Here are some points:
np.array([42, 31, -1, -15, -28, -12, 3, 5, 8, -12, 11, 15, 32, 26, 14, 5])
np.array([9, 14, -19, -27, -31, -5, 1, -2, 0, 24, 33, 13, -31, -32, -43, -25])
np.array([-21, 9, 14, 24, 14, 14, -7, -19, -50, -36, 2, 45, 56, 37, 16, 36])
np.array([51, 27, -13, -28, -2, -11, -5, -43, -22, -22, 11, 21, 17, 18, 5, 13])
np.array([17, 10, -43, -42, -35, 13, 33, 1, -4, -18, -17, -10, 8, 11, 7, -10])
np.array([13, 7, -15, -12, -7, 18, 26, 27, 26, 23, 37, 22, 16, -13, -27, -33])
np.array([20, 23, 1, -5, -35, -34, -51, -34, -6, 26, 20, 2, -44, -30, 1, 35])
np.array([-7, -29, -64, -52, -33, 11, 2, 9, -22, 11, 23, 31, 2, -6, -3, 0])
np.array([49, 27, -19, -60, -30, 34, 59, 21, 6, 36, 45, 22, -1, 4, 4, 9])
np.array([-21, 7, 10, 19, 26, 18, 15, -2, 2, 11, -18, -35, -22, 1, -5, -28])
np.array([22, 4, -24, -49, -38, -11, 5, 10, 13, 4, -2, -18, -2, -1, 10, 10])
np.array([-17, 3, 5, 34, 29, 3, -16, -23, 13, 0, -2, -19, 3, 3, 21, 29])
np.array([-7, -13, -20, -22, -13, -5, -6, 13, -30, -30, -71, -51, -24, 3, 20, 9])
np.array([7, 11, 11, -2, 1, -20, -36, -44, -41, -7, -25, -3, -27, 14, 16, 34])
np.array([32, 4, 0, 10, 8, 4, -1, 1, -11, -33, -19, 15, 2, -19, -40, -34])
np.array([10, 4, 2, 11, -5, -34, -38, -27, 17, 8, 19, 10, 0, 6, 14, 52])
np.array([13, 10, -30, -30, -19, 46, 41, 11, -14, 0, 36, 20, 15, -1, 9, 7])
np.array([-5, -14, 3, 6, 12, -27, -20, -8, 15, -16, -10, -7, 21, 12, 23, 40])
np.array([-21, -4, 21, 16, 7, -11, -4, 21, 17, 0, 8, 41, 50, 37, -19, -30])
np.array([-32, -30, -4, 8, 3, -25, -26, 6, 20, 30, 3, -5, -9, -2, -4, 12])
np.array([-16, 8, 18, 4, 4, 18, 13, -15, -2, 11, 8, -19, -17, 16, 33, 38])
np.array([-31, -12, -6, 18, -13, -9, -17, 33, 19, 3, -45, -41, -17, 2, -4, 7])
np.array([26, 30, 15, 17, -15, -27, -26, -10, 11, 9, 6, -7, -11, 4, 23, 49])
np.array([-9, 4, 15, 34, 32, 33, 38, 61, 40, 0, -27, -14, 4, -16, -30, -27])
np.array([14, 13, 15, 6, -7, -14, -8, -3, 21, 28, 10, -25, -39, -28, -1, 20])
np.array([-50, -24, -12, -32, -28, -12, 5, 1, 6, 21, -14, -25, -48, -21, -8, -9])
np.array([20, -10, -3, 21, 20, 13, -31, -39, -28, -9, 35, 54, 57, 30, 28, 19])
np.array([33, 4, -14, -17, 14, 46, 35, 26, -12, -27, -33, -30, -15, -23, -4, 1])
np.array([3, 1, 5, 2, 24, 13, 0, -13, -15, -4, 9, 0, -6, -19, -3, 15])
np.array([-49, -54, -34, 8, 10, -8, -34, -33, -47, -36, -18, 23, 43, 38, 17, -15])
np.array([32, 26, 20, 18, 14, 24, 20, 27, -4, -13, -15, 1, 3, -8, -23, -18])
np.array([-14, -26, -16, 11, 17, 13, 18, 25, 8, -12, -17, 16, 14, 8, -4, 26])
np.array([2, -23, -30, 11, 18, 27, -4, 40, 23, 24, -14, 13, 5, 21, 24, 49])
np.array([40, 18, 21, 13, 4, -12, 9, 35, 26, -9, -20, -22, -3, -24, 2, 7])
np.array([-5, 9, 14, 34, 22, 3, -20, -6, 5, 1, -29, -35, -37, -11, -12, -5])
np.array([-68, -43, -40, -32, -8, 13, 39, 31, 28, 1, -21, -17, 11, 23, 5, -5])
np.array([16, 6, -9, -40, -54, -35, -30, -18, -9, 1, -3, -15, 4, 23, 36, 22])
np.array([-18, 24, 14, 7, -11, -9, -19, -7, 35, 36, 10, -22, -23, 6, -12, -10])
np.array([4, -13, 19, -5, 8, 11, 9, 7, 0, 21, 4, -17, -22, -12, 10, -19])
np.array([1, 2, 12, 16, -10, -9, 4, 39, 64, 37, 32, 7, 37, 18, 43, 26])
np.array([2, 0, 12, 12, 9, -21, -11, -20, -8, -20, 5, 16, 6, -26, -22, -11])
np.array([-10, 2, -14, 17, 7, 1, 13, 49, 44, 20, -8, -4, -24, -28, -40, -10])
np.array([-25, -22, -8, 8, 1, 12, 19, 24, 37, 29, 27, 1, -17, -8, 2, -10])
np.array([-65, -20, 11, 2, 11, 32, 40, 17, -7, 19, 20, 5, -38, -22, -29, -56])
np.array([15, 13, 18, 37, 24, 27, 1, 31, 17, 27, 0, -10, -29, 6, 46, 74])
np.array([24, 47, 26, -2, -28, -7, 28, 45, 39, 21, -2, -14, -19, 1, 18, 21])
np.array([-14, -44, -50, -22, 6, 3, 0, -42, -45, -56, 2, 28, 46, 26, 11, -6])
np.array([5, 14, 2, -24, -4, 15, 0, -47, -43, -22, -16, -4, 4, 24, 0, -24])
np.array([23, 21, 21, -10, -11, 6, -20, -25, -2, 21, 6, -27, -28, -8, 12, 2])
np.array([3, 3, -3, 4, 8, 38, 51, 28, 8, 10, 35, 19, 1, -33, -15, 5])
Here are 40 more points, each followed by its number:
np.array([-9, -28, -34, -5, 3, -7, -28, -31, 0, 12, 35, 13, 4, -23, 0, 1]) 0
np.array([-13, -23, -9, 6, -18, -43, -40, 13, 33, 22, -25, -27, -4, 10, 34, 26]) 1
np.array([-1, 7, 20, 10, -2, -3, 17, 21, 21, -20, -14, -21, -20, -32, -7, 4]) 2
np.array([45, 36, 15, 8, 4, 9, 7, 0, 6, -20, -16, -10, 29, 21, 30, 21]) 3
np.array([-10, -29, -8, -34, 1, 21, 15, 15, -18, -7, -38, -29, -24, -11, 11, 17]) 4
np.array([-13, 8, 34, -24, -19, -16, 13, -4, 12, 27, 9, -23, -30, -5, -10, -29]) 5
np.array([107, 13, -31, -38, 13, 28, 8, -27, -56, -26, 0, 10, -3, -26, 27, 21]) 6
np.array([-17, 19, 44, 8, -5, -32, -33, -40, -38, 28, 32, 47, 12, 33, 6, -18]) 7
np.array([41, 39, 13, -29, -7, 37, 44, 7, -21, -2, -11, 0, 2, 20, 33, 19]) 8
np.array([-21, -1, 1, 7, 2, 16, 8, 5, -17, -19, -16, -20, -28, -32, -14, 9]) 9
np.array([-9, -25, -39, -5, 8, 8, 15, 12, 18, 2, 4, 17, 7, -17, -2, 14]) 10
np.array([84, 61, 6, -5, -1, 30, 32, -9, -32, -33, 0, 16, -6, -21, -30, 8]) 11
np.array([-16, -26, -33, -9, 2, -13, 2, 23, 29, 16, -3, -8, -25, -25, -20, 18]) 12
np.array([-18, 11, 2, -7, 9, 24, 10, -53, -31, -1, 17, -22, -25, -8, 19, 31]) 13
np.array([3, 14, 40, 22, -10, -60, -61, -18, 5, 15, 0, -12, -28, -15, -24, -10]) 14
np.array([-14, 3, 8, 22, -14, -21, -34, 6, 14, 14, -10, -11, -20, -21, -23, -20]) 15
np.array([12, 1, -3, -11, -17, -18, 1, 13, 4, 0, 23, 21, 19, -2, 11, 30]) 16
np.array([16, 23, 36, 26, 32, 16, 8, 1, -23, -10, -4, 20, 40, 19, 1, -31]) 17
np.array([-26, -35, -19, -7, 27, 32, 34, -6, 4, -1, 10, -16, -40, -43, -36, -33]) 18
np.array([-8, 10, 11, 14, 26, 47, 31, 3, 1, 35, 56, 44, -4, -38, -53, -48]) 19
np.array([22, 9, -18, -27, -24, 7, 18, 28, 14, -1, -4, 8, 48, 60, 28, -16]) 20
np.array([5, -5, -14, -26, -8, -11, -21, -28, -17, -6, 1, -21, -21, -22, 24, 42]) 21
np.array([-1, 9, 28, 40, 21, -13, -27, -22, 22, 6, -9, -30, -18, -18, -23, -22]) 22
np.array([0, -2, 13, -25, -24, -31, 8, 33, 26, 20, 16, 31, 26, 7, -20, -30]) 23
np.array([2, -10, -12, 10, 16, 21, 16, 11, 13, 7, 17, -2, -13, -2, 28, 66]) 24
np.array([12, -5, -15, 28, 38, 25, -14, -51, -53, -38, 3, 37, 31, 27, 6, 23]) 25
np.array([-15, 0, 9, 14, -3, -23, -5, 22, 19, 14, 22, 43, 23, 11, -2, 19]) 26
np.array([24, 6, -28, -41, -4, 20, 23, 2, -4, 10, 17, 38, 22, 11, 1, 14]) 27
np.array([27, 4, 17, 27, 26, 8, -1, 19, -3, -7, -25, -2, 19, 11, 11, -8]) 28
np.array([-15, -47, -51, -41, -16, -13, -31, -58, -61, -20, 5, 11, -15, -24, -18, -10]) 29
np.array([0, -27, -12, 9, 34, -15, -11, -37, -2, -7, 32, 40, 43, 19, 21, 27]) 30
np.array([-32, -19, 10, -14, -34, -39, -13, -3, 28, 26, 14, -28, -40, -28, -9, -33]) 31
np.array([3, 13, 10, 6, -2, -45, -45, -40, -10, -22, -20, -24, -1, -19, -4, 10]) 32
np.array([-3, -22, 2, -5, 1, -10, -9, 14, -20, -23, -46, -19, -28, -16, 8, 11]) 33
np.array([-1, -11, -15, -28, -37, -11, 0, 5, 2, 36, 35, 30, 4, 17, 13, -13]) 34
np.array([-29, -15, 11, 13, 29, 38, 22, -6, -6, 16, -5, -10, -23, 14, -6, -33]) 35
np.array([-1, 26, 31, 8, -30, -10, -17, -11, -11, 23, 7, -10, 3, 22, 12, -31]) 36
np.array([61, 6, -29, 10, 38, 11, -30, -51, -50, -33, -18, 25, 25, -4, -29, -14]) 37
np.array([73, 8, -39, -37, 9, 17, -5, -23, -34, -29, 7, 13, 8, -40, -30, -1]) 38
np.array([-28, -34, -41, -43, -34, -22, 18, 75, 51, 10, -23, 6, 28, 21, -29, -47]) 39
Which of these numbered points is nearest to each point below, ignoring the direction in which the first points spread most? Its number follows each.
np.array([45, 17, 2, 14, 36, 29, 16, 24, 41, 31, 6, -12, 8, 8, 26, 17]) > 3
np.array([30, 51, 30, 32, 14, -15, -48, -57, -39, -23, -4, 22, 24, 3, -19, -8]) > 22
np.array([63, 10, -36, -36, 13, 26, 31, -7, -32, -33, -3, 20, 14, -18, -16, -9]) > 38
np.array([-18, 30, 61, 16, 6, 6, 21, -5, 22, 40, 54, 9, 1, 5, -12, -44]) > 7
np.array([16, 30, 40, -1, 1, 12, 2, -36, -11, 30, 29, -38, -59, -19, 2, 4]) > 13
np.array([32, -18, 7, 17, 35, 12, 15, 36, 48, -2, -24, -27, -24, -17, 12, 45]) > 24
np.array([-59, -27, 17, 22, 2, 3, -2, 29, 27, 37, -9, -36, -39, 14, 43, 26]) > 1
np.array([92, 50, 28, 17, 37, 30, 23, -3, -39, -38, -11, 42, 19, 6, -12, 23]) > 11
np.array([5, 2, 24, 17, 31, 29, 34, 50, 50, 16, -38, -58, -61, -37, -14, 23]) > 33
np.array([6, -17, -36, -23, -26, -24, 7, 63, 39, -18, -43, -11, 26, 14, -19, -23]) > 39
np.array([-6, -27, -11, 28, 43, 69, 46, 20, -22, -45, -16, 24, 31, 8, -8, -28]) > 25
np.array([-25, 5, 10, -27, -16, 20, 58, 48, 27, 19, 19, 27, 45, 57, 16, -39]) > 20
np.array([-8, -12, -23, -33, -24, -17, -28, -50, -40, -16, 5, -15, -17, -13, 10, 24]) > 21
np.array([-17, -16, -6, -10, -3, -7, -3, 10, -9, -2, 6, 27, 28, 19, -25, -47]) > 23
np.array([-41, -48, -39, -27, -29, -4, -7, 1, -2, 10, 2, 18, 28, 53, 34, 6]) > 34
np.array([69, 13, -21, -39, -21, -13, -4, 10, 3, -3, 7, 27, 2, -20, -29, -14]) > 38
np.array([84, 30, 15, 1, 26, 13, 3, 2, -13, -26, -23, -9, -7, -9, -6, 9]) > 11
np.array([43, 10, 1, -11, 0, 24, 23, -6, -44, -39, -29, 14, 7, 27, 12, 0]) > 8
np.array([27, 15, -10, -1, -1, -6, -17, -29, -16, 10, 44, 43, 40, 19, 37, 50]) > 16
np.array([28, 21, 7, 7, 1, 25, 1, -1, -10, -4, 5, 8, 0, -26, -31, -32]) > 37
np.array([-12, 31, 76, 30, 2, 7, -10, -15, 4, 39, 49, -16, -17, -5, -1, -32]) > 7
np.array([-16, -21, -19, -6, -9, -14, -12, -9, 20, 44, 51, -2, -37, -56, -11, 13]) > 0
np.array([25, -12, -53, -38, 15, 25, 8, -6, -18, 5, 26, 70, 72, 39, 7, 12]) > 27
np.array([57, 51, 17, -1, 16, 8, 3, -13, -11, -4, 12, -15, -28, -47, -30, 4]) > 11
np.array([-33, -43, -28, 3, -11, 13, 23, 72, 46, 1, -21, -13, 14, -1, -14, -60]) > 39
np.array([-32, -34, -43, -17, -20, 10, 25, 50, 8, -26, -32, 12, 24, 6, -30, -33]) > 39
np.array([46, 56, 44, 22, 3, -13, 8, 4, -14, -22, 8, 43, 38, 24, -4, -1]) > 17
np.array([57, 27, -6, -4, -2, -2, -3, -19, -19, 2, 24, 41, 6, -3, -18, -6]) > 27
np.array([34, 26, 12, 13, 14, 29, 12, 18, 12, 18, 24, 18, 10, 18, 16, 49]) > 24
np.array([24, 3, -10, -43, -14, 10, 25, 9, 18, 17, -2, -31, -28, -5, 2, -8]) > 21
np.array([0, -7, -12, 11, 23, 8, 21, 33, 28, 25, 27, 34, 3, -22, -19, 27]) > 30
